Named moves, each a turn or a mirror, and the order they were made in; the first pair answered
pini:
-15  -10  4  -3  9  -5  9  -16  24  5  26  20  -7  -4  -6  -16  -5  -2  -1  9  -8  -5  -1  16  6  -1 -> -18  -14  8  -7  9  0  -2  -20  18  1  21  12  -6  -16  -6  -6  -8  7  -4  5  -11  -12  2  17  10  5
-13  12  -2  -1  -37  -9  18  -5  -7  15  -16  -3  -25  8  -36  -3  -20  -5  2  10  18  16  0  4  -23  -26 -> -17  4  2  -6  -35  3  -4  -14  -19  7  -24  -17  -21  -16  -38  17  -24  10  -6  0  9  4  8  8  -14  -13
-16  -22  5  13  5  19  -18  6  21  -43  -17  2  -13  -52  -22  -16  -8  -18  -16  -12  6  7  10  -5  -3  -8 -> -11  -14  0  18  5  10  1  16  35  -35  -10  16  -17  -30  -22  -35  -2  -36  -8  -4  16  19  0  -10  -10  -22
fab:
0  41  7  -4  21  -7  -1  -4  17  -21  -3  16  -23  -3  -17  5  -2  6  19  -4  -20  14  0  -19  20  32 -> -22  8  14  -6  9  9  -2  7  23  -39  -13  2  -14  -29  -23  10  1  28  -2  -6  -3  8  -13  3  19  19
1  25  -15  4  9  -11  -14  0  -19  0  -17  0  14  9  -11  17  -6  2  7  -7  -8  17  6  -17  11  5 -> -14  3  -11  1  3  -1  -15  6  -16  -12  -24  -11  18  -10  -15  20  -5  18  -6  -8  5  14  -3  -3  11  -3
-21  -20  -7  -10  -20  -6  20  38  21  -8  -10  3  17  -1  -18  9  6  21  -13  -5  21  12  -35  7  -4  -34 -> -1  3  -11  -15  -20  -24  29  25  14  18  10  10  6  47  0  6  13  5  3  7  14  2  -32  12  -11  -28
Pon:
17  24  5  -6  13  -7  -3  -1  3  -4  2  8  0  -12  -1  3  -12  1  -7  -7  -26  -3  10  -11  12  29 -> 31  23  -3  -4  11  -5  5  3  -6  3  9  12  -7  10  -1  -14  -2  -25  -4  0  -17  1  17  -11  -3  11
-2  7  8  -20  -14  -15  -19  7  -31  21  5  -10  13  27  8  21  4  24  11  2  -6  -15  24  12  13  4 -> 1  0  6  -18  -18  -18  -7  10  -23  25  15  -3  6  42  10  5  11  12  13  11  5  -14  19  19  4  -10
51  18  4  7  1  -2  -33  -40  -3  -17  42  1  -24  0  24  -7  16  5  16  -2  -17  -17  5  -16  -10  21 -> 51  12  6  9  -3  -4  -16  -37  12  -14  49  8  -29  13  27  -20  20  -2  15  8  -6  -16  -6  -5  -17  8
19  2  22  1  18  13  3  -17  11  -7  16  9  -16  -6  -1  -33  -15  -31  2  3  -2  2  19  -1  -5  17 -> 10  -2  27  1  19  11  10  -18  27  -11  16  10  -17  -12  2  -32  -18  -18  0  4  -1  1  9  4  -1  19
Lobet:
-3  8  6  8  10  -14  11  6  32  1  -10  22  9  -7  -9  9  -20  8  10  5  -13  -2  -14  -2  17  20 -> -3  -12  14  -5  1  -1  -4  -10  11  2  -3  4  4  -6  2  19  -14  18  -1  9  -11  -33  -5  28  9  18
23  -5  -1  12  11  13  -9  13  -9  -7  10  0  -7  -14  -15  -19  5  -25  4  -2  1  11  20  -16  0  -15 -> 6  -1  5  15  15  5  -4  17  15  -15  1  3  2  -28  -18  -10  -4  -3  5  -6  -2  22  2  -25  15  -3
24  -35  6  -26  19  33  -8  -1  5  11  3  8  -21  -36  20  -45  -2  -46  -2  21  11  6  25  18  -52  -3 -> 15  -14  2  -14  30  15  10  17  38  6  -8  28  -11  -43  7  -53  -12  -45  7  15  7  42  5  -16  -35  3

Between the rows of a pair lie two moves.
9  -16  18  -7  -8  22  0  0  -20  -21  1  -1  -13  -10  -9  -25  7  -42  -8  4  29  -18  -12  26  -20  -16 -> -13  0  25  1  2  3  16  11  25  -32  -12  14  -2  -33  -16  -19  -11  -15  -1  -5  22  9  -40  5  4  5
Lobet then Pon
30  23  -6  10  -22  -15  38  -12  -4  13  53  -2  -5  54  25  3  -4  -33  34  29  -5  0  11  -1  -18  20 -> 4  39  -1  13  -9  -30  34  -4  22  -2  27  3  16  13  16  32  -26  11  35  11  -23  20  -8  -30  16  53
Lobet then Pon
-3  32  7  8  1  -25  22  -14  11  5  -1  14  -12  24  -7  -2  2  -3  29  9  -29  4  -9  -2  8  -5 -> -18  13  16  3  -1  -7  -5  -22  -4  -13  -14  -10  -6  -17  -9  23  -5  28  10  -3  -37  -13  -2  12  16  8
pini then fab
-6  3  -7  -4  -8  -13  10  2  -5  9  8  3  4  21  6  1  7  -2  2  5  8  -2  -10  10  -6  -2 -> -2  11  -5  -7  -4  -10  -5  -8  -17  9  5  -3  3  10  7  13  2  2  3  -2  -7  -7  2  4  1  14
pini then fab
21  2  -14  13  8  20  1  11  5  -2  -10  13  0  8  -13  -61  -2  -49  22  -19  -3  20  11  -43  -32  -23 -> -20  -34  1  8  0  32  0  21  28  -33  -31  -5  16  -40  -21  -40  -9  3  -3  -27  12  19  -18  -23  -18  -24
fab then Lobet
20  14  -32  -2  6  3  -5  -5  -16  28  20  -5  15  40  -7  9  -24  -24  21  12  -26  22  21  9  11  36 -> 16  -9  -35  8  4  20  3  16  -8  8  13  0  16  18  -29  -21  -19  -48  11  7  -6  44  22  0  -1  3
fab then Pon
-2  -19  0  4  -5  23  -31  -4  -6  -10  -3  0  -9  -26  -11  -6  10  -8  -11  -15  1  -2  30  -6  1  9 -> -13  -30  7  7  -13  15  -4  1  28  -9  8  6  -15  -14  -5  -23  12  -6  -11  0  19  0  6  12  -5  -5
Pon then Pon
-4  8  13  3  17  -8  1  5  14  -5  -4  5  -14  -12  -7  4  -16  5  -2  -1  -21  1  16  -17  1  26 -> -13  -14  16  -8  2  -6  10  3  13  2  4  -6  -16  8  6  8  -6  19  -11  11  -4  -21  1  19  -8  11
fab then fab
12  -4  -1  -3  -2  3  -9  -2  -5  -3  7  -2  -3  7  -2  -1  10  -6  4  4  0  -1  -5  4  -10  -9 -> 4  -5  5  -5  0  1  -11  -5  5  -9  3  -4  1  -6  0  8  3  11  1  1  -5  -2  -12  7  -2  2
Pon then Pon
-10  -18  14  -13  -6  -6  14  5  28  4  15  11  -3  3  17  -6  -1  10  -7  13  18  -6  -20  28  -9  -16 -> 11  -13  8  -21  -2  12  -26  -12  -24  9  13  -4  -4  -6  16  9  2  -5  -9  0  -2  -24  22  21  -14  -3
Pon then Lobet
-3  39  -5  20  18  -28  -6  5  8  -1  -22  -6  15  -26  21  34  -15  39  7  12  -21  -7  -31  18  43  30 -> 27  46  -27  16  17  -18  -30  6  -55  14  -21  -13  17  -4  12  33  3  1  8  5  -27  -10  9  2  27  12
fab then Pon
5  -25  22  14  14  40  -18  -12  26  -42  -1  1  -20  -79  -22  -29  -15  -24  -8  -15  -14  -3  27  -2  -6  3 -> 13  -30  16  18  10  39  0  -5  30  -35  10  8  -29  -55  -21  -52  -4  -47  -5  -4  2  -1  26  6  -23  -21
Pon then Pon
-10  -17  22  -8  -2  18  -3  -16  27  -15  26  1  2  -12  19  26  2  30  -7  7  -7  -20  -4  18  22  22 -> 10  15  16  -4  12  6  -5  -22  23  -1  32  14  -3  2  19  20  -5  7  12  2  -27  -7  10  -10  25  37
fab then fab
-4  -3  18  2  -3  -1  6  -6  25  -15  6  -1  3  -15  8  -2  -4  22  -3  2  6  -6  -15  13  12  13 -> 4  10  8  2  4  -1  -12  -9  3  -14  -3  -3  8  -22  2  11  -9  17  0  -8  -9  -2  3  -6  19  25
pini then Pon
5  17  18  -7  12  4  36  -30  56  -11  -9  28  -11  -21  9  -10  -42  8  19  17  -31  28  -13  6  -5  4 -> 12  15  16  -18  12  20  -7  -46  3  -10  -18  4  -5  -39  9  23  -42  20  11  1  -51  3  18  9  -2  22
Pon then Lobet
8  17  -20  15  7  -16  -12  -6  7  8  8  21  -26  31  -2  -9  0  -27  11  -10  -16  14  0  -30  12  20 -> -10  -3  -3  7  4  0  -33  -22  4  -10  -2  -1  -23  -12  3  20  -11  13  -6  -20  -24  -11  -2  -7  24  41
Pon then pini
5  13  9  -4  3  -2  -25  -23  -7  4  7  -13  0  -10  8  24  0  6  9  -11  -19  -22  23  12  6  18 -> 12  33  -3  8  13  -14  -10  -9  7  6  4  8  2  -2  -5  5  -2  -16  23  -13  -20  10  21  -21  8  14
Lobet then Lobet
-4  20  16  4  26  0  2  -3  13  -1  -6  -17  11  -7  -5  -5  -23  8  9  -21  -4  6  5  -14  4  -14 -> 3  19  11  3  26  6  -4  -4  0  0  -6  -19  10  -3  -7  -6  -20  -1  9  -22  -5  4  15  -17  0  -18
Pon then pini
-12  -12  42  12  2  -4  5  -19  25  -25  -29  23  -14  1  16  26  4  7  0  -31  -1  -27  9  -22  -27  19 -> -1  -8  35  7  0  -1  -9  -23  -2  -17  -28  17  -13  11  16  32  9  -2  -1  -33  -5  -32  25  -24  -33  17
fab then Pon
-28  14  -6  13  4  -16  20  11  38  -4  17  15  0  -24  -20  -11  -10  -21  10  3  -12  -4  -20  6  16  -9 -> -22  -6  1  1  -4  7  -14  -10  -1  -6  17  -13  -6  -38  -12  8  -6  -13  -3  2  -18  -41  6  34  8  -4
pini then Lobet
-16  -24  8  11  15  -5  -24  -1  49  -7  13  17  -8  -73  4  20  -6  28  14  -13  6  20  -19  -37  -4  8 -> 9  -32  1  9  1  -9  6  1  44  21  45  26  -31  -3  20  -21  20  -16  22  19  33  7  -18  -8  -40  -34
Lobet then pini
